The same turns and mirrors carry the whole set onto itself, and each row onto the other rows of its family. Which rows share a family with each named row? Give them in list order.
These 28 rows form 7 families of 4 rows each.
togiz: [ 10 -52  -6 -28 -22 -13   4 -15]
naz: [-25  28  -7  39  32  -9  -4  30]
Topak: [-32  -7  -2 -27  12  -7 -44 -18]
gano: [-44 -19  16  31 -24  -4 -10 -15]
tubu: [ 29 -30 -17  -1   9  -5  15 -43]
letar: [-20   4  26  31 -32  19  -3  34]
sedas: [35 12  5  7 -4 43 27 26]
tokol: [56 14 -3  3 -6 35 -3 26]
boluk: [ -2  13  19  47 -21  20 -22  24]
nura: [  0  45  26  33 -11  24  10  11]
Muk: [ 26  33  -9 -12  46  -2  -1  26]
bugu: [  2  24 -44  -1   2  13  18  37]
vug: [ -1  34  30  19 -36 -23  -4  22]
rugef: [-16 -46   7  23 -23   0 -40  -3]
susa: [ -2  41   5  40   7 -11  31  14]
Sovom: [ 38 -40   3 -29   9  24   1  -9]
Naza: [-38 -27 -13  11  14 -39 -21  19]
lil: [ 51  14   4 -31  -6  13  22   8]
Kulub: [  5  -7 -43 -24  34  17  -1 -15]
belam: [-37  26  -4  -1 -13 -11 -24  39]
tisub: [  9 -27   1 -31   5 -48  -1 -22]
vipi: [-38  -8  10  22 -13 -48   0   0]
nivom: [ 41  15 -19  11 -20  -4  42  19]
vitug: [-16  -6  28  10 -10 -22 -29 -38]
Ref: [ 43  20  -3 -17  28 -15  27 -10]
det: [-21 -46  29  -4 -19   3 -27  -6]
Tavi: [ 15 -21 -18 -39  29 -31 -12  15]
nep: [ 42 -46 -10 -21  -5  10 -20  -5]

Which other rows belong to the same family as nivom? tubu, vug, vitug
Which other rows belong to the same family as letar? sedas, Sovom, det
Which other rows belong to the same family as Topak? bugu, Kulub, belam
Which other rows belong to the same family as nep? tokol, boluk, rugef
Which other rows belong to the same family as tisub? susa, vipi, Ref

The same turns and mirrors carry the whole set onto itself, and each row onto the other rows of its family. Which rows share a family with each named row? Give them in list order.
These 15 rows form 5 families of 3 rows each.
F: [-64 -17 -10 -16  13 -49  24 -29   4   7   4 -40  37  29   1]
N: [ 19  45   0 -20   5  13 -33  22 -41  -7  -3 -64  -3  10  -3]
C: [ 25  43  -2 -27   0  18 -25   4 -41  -7  15 -65 -19  12  -5]
B: [-57 -18  -8  -8  21 -44  31 -25   6   7   4 -49  37  30   5]
M: [ 30 -32  12   2   0  -8 -14 -41  -4 -19 -46  32  -5  31 -16]
Z: [ 36 -32  -4  -4  14  -8 -17 -24 -10 -37 -31  34 -21  40 -11]
T: [ 15  36  -8 -20  -2  25 -24   3 -44  -2  -4 -64  -9  -9   6]
L: [ 42 -23  20  14   5 -18  -8 -22  -1 -17 -35  29  -7  51 -27]
G: [ 44 -26  21   1  17 -17 -12 -39   0 -28 -30  20 -11  59 -23]
R: [ 13  42 -23 -16  -2  15 -21  11 -45 -11  23 -52   0 -11   0]
J: [  7  38  -7 -29  -8  22 -34   1 -44  -7  -9 -61  -1 -13   5]
X: [-56 -11  -4 -13  19 -58  29  -6   6   8  13 -45  23  48  -7]
U: [-47 -18 -16  -4  35 -54  22 -19   1 -15  15 -35  50  38   2]
V: [ 32 -34  12   7   7  -6  -7 -39   0 -21 -47  24 -12  36 -11]
W: [-44  -4   0  -6  25 -52  29 -25   6   7  26 -51  36  46  -8]

Which other rows belong to the same family as N? L, X
Which other rows belong to the same family as C? G, W
Which other rows belong to the same family as M? F, J

